rotation steps, each row followed by its count of steps
The counts run from 0 to 874.
[  9  14  24 -26  21  -6 -36  -4  44   2   8  -8  -5   6   6   8  -7   1
  24  34  26 -12  -4  22 -20  -5  -2  14 -12  -8   6 -18  -1 -15 -35   1
  -6  38  -7  19 -14 -21  -2  -7 -13  16 -30  54  18 -27 -32   6 -22   2
   7   7 -28 -33 -14  17   9   7  19  -3   2 -16 -10  -3   5  19] : 815
[  7  25  22 -14  28 -32 -26 -11  15 -16 -11  22  -1   5   8  -4  -3 -19
  25  16  40  -9 -28   6 -15  -9   9   3  -6 -14  19 -18  16 -37 -34   9
  10  37 -20   5  -3 -15 -13 -22  -8  16  -7  51  26 -19  -7   5 -24  11
  -9  13 -24 -26 -19  -1   3  16  20   0  13  -8 -22   1  10  18] : 650
[  0  -3  18 -29  14  -4 -35  -5  18 -13 -11   7   4   6   2   5  -5  -3
  22  31  37 -11   0  11 -29  15   8  -4  -9  11  29 -23   8 -12 -41   5
   6  21   4   5 -12  -3 -10 -41   2   7 -15  46  21 -22 -17  -1 -21  10
  15  14 -42 -53   5   5   6   6   7  -5  12 -23  -9  -8   4   8] : 416
[ -3  25  22 -34  23 -28 -31 -14  26 -14 -15 -11   7   0  10   7  -1 -10
  20  23  11  -8 -15  20 -17 -11   6  18   0  -9   2 -24   9 -23 -42   4
 -11  28 -17  19 -11 -16  -4  -3 -13  18 -24  43  25 -26 -28   9 -13  -4
  -9   7 -30 -33 -12  11  10  -2  26  -3  -4 -20 -14  -1   3  28] : 671
[  4  -1  27 -16   7 -17 -32  -3  23  -5   1   3   1   2   9   3  -8   9
  27  36  26   1   4  27 -26  11   6   4 -12  -4  16 -30  -1 -11 -35   4
  -8  24   1  13 -12   5  -5 -25 -10   4 -17  68  19 -19 -28   2 -28  11
  15   3 -30 -41  -9  11   7  14   9  -7  -5 -10 -10  -2  -4  20] : 472
[ -7   2  27 -16  10 -18 -47  -1  18 -10  -7  -8  -7   0   4   3  -5  -4
  18  30  16  -2  -1  29 -30   9  16   2  -4  -5  25 -28   6 -22 -38   2
  -4  21 -12  15 -18   2  -7 -36 -10   5 -19  58  22 -11 -11   2 -25  20
   6   7 -38 -41  -3  -2   9  -1   6  -8  -3 -12 -18   2 -13  21] : 127
[  6  19  20  -8  37 -11 -28  10  31 -10  15   4 -15   1  -1   4  -8  -8
  18  31  38 -14 -11  11 -15 -14   7   0 -23  -8  21  -8  18 -10 -27  13
  -1  41 -24  -7  -5 -20 -14 -13  -8  19 -29  39  28 -14 -12  -6 -32   1
   2   7 -31 -31 -12  14   9  24  22  -5  21 -11 -17   7  10  13] : 645
[ 12  11   9 -34  26 -14 -41   6  13 -15  -4   4   8   5   0  10 -17 -14
  16  24  33  -1 -16   2 -11 -20   7   1  -1  -2  22 -13  18  -8 -43  14
 -10  36 -10  -2   0 -16  -5 -14   0  17 -23  27  34 -26 -14  -7 -22 -11
  -7   5 -39 -45   9  16   8  16  25  -5   8 -21 -26  -2  13   5] : 213
[ -2  10  22 -15  17 -38 -20  -5  -4 -21 -11   7   9  -9  18  -1   0 -19
  22  14  37  -1  -2  15 -11  -2  14   4   1  -7  14 -35  18 -20 -42   9
 -17  18  -7  -1   8  -4  -2 -28 -14  16 -14  48  34  -9 -25  -1 -35   2
   3   9 -27 -39 -19   5  -2  14  29  -7  10  -2 -16  -1  11  30] : 84
[  7  -1  13 -16  25 -11 -34   0  34 -12   3  19 -13   3   3  -2  -4  15
  13  43  30   0  -6  18  -9  -4  -1  10 -25  -6  21 -11  10 -18 -23  14
   7  24 -10   6 -10   0  -7 -17   7  13 -17  52  14 -25   1  -8 -17  22
   7  13 -37 -52  -2  18  10  31  13  -3  18 -20 -15   8   8  12] : 267
[  2   3  25 -12  15 -28 -48 -12  20  -8 -13  10  20   8  12   3 -13  -6
  18  29  13  11  -9  23 -10  -6   3  22   1  -7   6 -32  12 -28 -39  18
 -15  31  -9  18   4   3   4 -16   3   9  -9  58  24 -19 -17   3 -14  10
   4  13 -23 -41 -11  22  12   4  20  -7   1  -7 -24   3  -1  19] : 48
[ -1  20  24 -21  22 -27 -39 -13  27 -13 -14   4  15   6  12  16 -19 -10
  16  24   4   4 -20  19 -14 -13   5  16  -3  -6  10 -24  19 -24 -44  21
  -8  33 -21  17  -6   1  -5   3  -1  16 -16  47  35 -22 -23   9  -6  -4
  -5   4 -26 -29  -6  24  19  -5  22  -7  -5 -18 -17   3   5  15] : 181
[  4  21  28  -7  34 -12 -11   8  24  -5  14  -1 -15   2  12  10  -8 -10
  20  21  39 -15 -13  20 -17  -5   8  -5 -19  -4  17 -18  11 -11 -38   5
  10  37 -20  -1  -5 -17 -13 -21 -15  22 -29  53  26  -8 -28   4 -38  10
   6   1 -29 -24 -22   5   7  23  16  -4  19  -7 -10   3   7  14] : 19
[  4  17  22  -7  27 -34 -22   6   4 -20  -1  14   2   0  14   1 -13 -14
  18  16  42   8 -20  13   1 -17  13   2  -7 -13  17 -26  17 -24 -40  14
  -1  37 -17  -4  10  -6  -7 -21  -3  15 -13  44  31  -8 -16  -5 -31   9
  -7   3 -29 -31 -19  12   5  32  26  -3  15  -1 -26   6   8  15] : 575
[  2  12  19  -7  18 -42 -27 -22  13 -26 -12  21   9  -8  17  -6   7 -16
  25  17  30  -3 -14  12 -23  -2  13   7  -9 -16  16 -27  20 -32 -30  14
   0  24 -16   4   2  -6 -11 -20 -15  18  -8  53  26 -15  -8   6 -30   6
   0  16 -22 -34 -10   4   4   8  27  -2   4  -8 -15   7  11  31] : 160
[ -5   6  13 -33  16 -28 -20  -1  -4 -30 -23   1  12  -4  14  -1  -8 -13
  14  17  29  -5  -6  17 -10  -2  20  -1   2   5  26 -27  18 -16 -50   7
  -2  17  -5   0  -8  -2 -11 -31  -6  12 -13  29  33 -21 -23  -6 -21   1
   1   7 -47 -47  -5   7   7  14  23  -1   4 -20 -17  -1   9  18] : 140
[ -9   0  28 -18  10 -16 -34  -6  11 -12  -8   5   3   2  10   7 -10   3
  23  26  20   1   3  30 -28   9  16   2  -8   0  27 -28   7 -17 -41   6
   0  11  -3  12 -13  19  -8 -39  -6   4 -12  61  26 -11 -20   2 -24  19
  15   2 -39 -47   4   1  14   6  -1  -6   0 -18  -9  -2  -6  16] : 829
[  8   9   7 -23  19 -25 -35  -2  14 -22  -3  -2   4 -10   8   3   0  -9
  21  28  33  -3   0  10 -11 -16  10   8 -12 -10  12 -20  21  -9 -36  15
 -23  23 -13  -8   1 -18  -2 -11 -12  17 -25  29  36 -19 -17 -10 -30 -12
  -5  10 -34 -48   0  16   1  15  34  -6  10 -13 -21   4  17  27] : 290
[ -4  12   9 -33  22 -21 -45   7  17 -13  -4  -6 -11  -8   6   7  -5  -1
  14  31  14   7 -12  30 -10 -25   7  12  -5 -14  23  -6  10 -19 -40   7
  -9  11 -13   8 -14   0  -7 -22   1  13 -19  45  33 -18   1  -2 -19  21
  -6   2 -48 -47  12   3  12  14  12  -2  10 -21 -22   3   5  14] : 690
[ 18  -3  16 -16  14 -21 -39 -11  26 -13  -3  21   8   3   5  -1 -12   8
  26  41  30   5  -8  14 -14   1   1   8 -13  -9  13 -19   5 -17 -24  16
  -5  36  -2  11  -3   0  -4 -11  -3   6 -13  59  14 -33 -17  -5 -14   5
   3  14 -26 -44 -11  22  11  28  19  -6  -1 -13 -18   0   7  12] : 192
[ -3   6  34   1  22 -14 -34   1  28   1  -2   5  -5  10   5   4 -21  -2
   9  32  15  -4 -16  25 -18   8  11   4 -17  -1  17 -27   3 -21 -35  10
   8  40 -19  14 -12   5  -7 -26  -3   8 -18  62  18 -11 -24   3 -21  20
   9   5 -29 -31 -22  10  21  13   5  -7   6  -5 -19   6  -6  10] : 262
[  2  -3  22   5  13 -22 -48 -14  28 -15  -5  14   5   0   7   5 -12   1
  17  37  10   8  -6  21 -27   4   9   3 -20  -7  21 -22  18 -23 -27  19
  -3  28 -18  10 -11  15 -10 -18  -2   5 -12  60  22 -20  -4  -3 -15  12
  10  14 -24 -39   5  24  19  10  10  -9  -1 -14 -19   9  -1  13] : 336
[  2  18  16 -40  26 -16 -34   4  11 -16 -14  -4  -2   3   0   5 -12 -13
  18  24  29 -11 -21   8 -16 -10  14  -4   1  -3  27 -19   9 -21 -42   4
  15  40 -12   8 -13 -15 -15 -25  -1  14 -15  30  29 -32 -14  -1 -16   7
  -8  10 -46 -43  -4   1   3   9  14   0   1 -22 -21  -3   4   6] : 138
[ -1  22  21 -44  22 -21 -17   6  20  -4  -8  -9   2   8  11   8 -14  -1
  16  18  22  -6 -16  23  -3 -12  -2  15  -1  -3   5 -26  -3 -17 -48   0
   1  30  -5  17 -10 -16  -2 -10  -5  15 -25  49  25 -23 -36   9 -14   7
  -7  -1 -35 -37 -19   8   7  13  17  -1   4 -18 -13  -6   4  14] : 251
[  6   2  10 -19  25 -13 -22  -3  20 -25  -4   9   9  -4   8   5  -6  -7
  18  29  41  -5   8   5 -12  -3   7   1 -19   4  13 -20  20  -7 -33  17
 -15  23  -4 -11   4 -17  -3 -15   0  18 -24  33  28 -21 -18  -8 -28 -12
   9  13 -35 -51  -1  25   5  25  30  -4  23 -17  -9   3  22  17] : 78
[ -4  -2  17 -16  12 -18 -49  -9  15 -17  -8   7   8  -5   6   7  -5  -2
  20  32  22   5   0  18 -32   1  13   2  -6   0  33 -19  18 -17 -37  14
  -8  12  -4   5  -8  13 -11 -32  -4   9 -10  52  31 -14  -3  -3 -24  10
  13  11 -35 -49  18   8   9   1   8 -11   1 -21 -12   2  -1  15] : 203
[  2  12  28 -26  24 -31 -23  -3  15  -7 -18  13  16  10  16   8 -20 -10
  14  19  23   7 -20  19   1 -12  -2  22   4  -3   2 -32   5 -28 -48  13
   0  31  -8  18   4  -4   3 -13   6  12  -9  55  24 -20 -30   9 -13   9
  -4   1 -26 -37 -22  15  11  11  25  -5   3 -14 -20  -5   4  13] : 462
[ 11  10  15 -16  27 -25 -18  -5  22 -17  10  25  -3  -6  16   9   3   1
  29  29  40   0   0  13 -14 -14  -1   7 -22 -15  15 -13  12 -13 -29  16
  -3  11  -6  -6   7  -3  -8 -13  -7  18 -15  57  29 -16 -10  -2 -34   5
   4   9 -26 -40   0   9   3  32  27   1  21 -14  -7   8  23  22] : 22
[  0  20  19  -9  32 -19  -5   3  21 -14  14   1 -14  -5  13   6  -3  -2
  23  24  40 -16  -1  20 -16  -7  15  -3 -26  -9  19 -10  11  -8 -32   5
  -1  26 -18  -4  -9 -12 -13 -12 -20  20 -30  49  29 -12 -24  -2 -36   1
   7  -1 -35 -30 -18   5   9  29  20   0  15 -11  -5   8  15  25] : 20
[  6  15  17 -21  14 -34 -28  -7   5 -22  -6  -3   9  -7  14  -2  -4 -19
  25  17  36  -8 -10  11 -13  -8  19   3  -2  -9  12 -28  18 -17 -42   7
 -16  30 -11   0  -2 -15  -6 -21 -22  16 -22  38  30 -17 -27  -3 -33  -9
  -3   9 -29 -36 -20   5   1   9  31  -2  -1  -6 -20   0   9  30] : 83
[ 14  19  17 -18  29 -15 -30  -4  30  -3  18  20  -1   3   7  15 -10  -7
  27  22  42  -2 -16   6 -21 -17  -4  -2 -17 -11  28  -6  11 -13 -31  20
   2  35 -12   1   4  -9 -18  -9  -7  16 -14  55  33 -17  -7   2 -33   0
   2   1 -23 -29   6   7   7  23  16  -3   8 -15 -12   1  14   4] : 513
[-11  -1  21 -12  19 -21 -33   1   9 -19  -9   8  -2  -4  13   6  -9   3
  10  31  16  15   4  33 -16  -6  15   8 -11  -3  25 -22  16 -20 -40  12
  -4   6 -12   3  -5  22 -10 -33   4  10 -15  54  33  -8  -6  -8 -23  23
  12   1 -42 -50   8   8  16  14   7  -6  11 -16 -18   7   2  15] : 410
[  7   5  15 -21  25  -8 -43  -7  30 -14  -8  16   5   8  -4   8 -20  -1
  13  35  21  -3 -15   6 -24   2   4  -3 -21   8  29 -11  14 -15 -31  15
   9  43 -17   4 -11  -2 -14 -16   8  11 -14  43  28 -31  -8  -3 -10   2
   8  10 -39 -45   8  26  16  17   7  -6   8 -25 -20   2  10   0] : 625
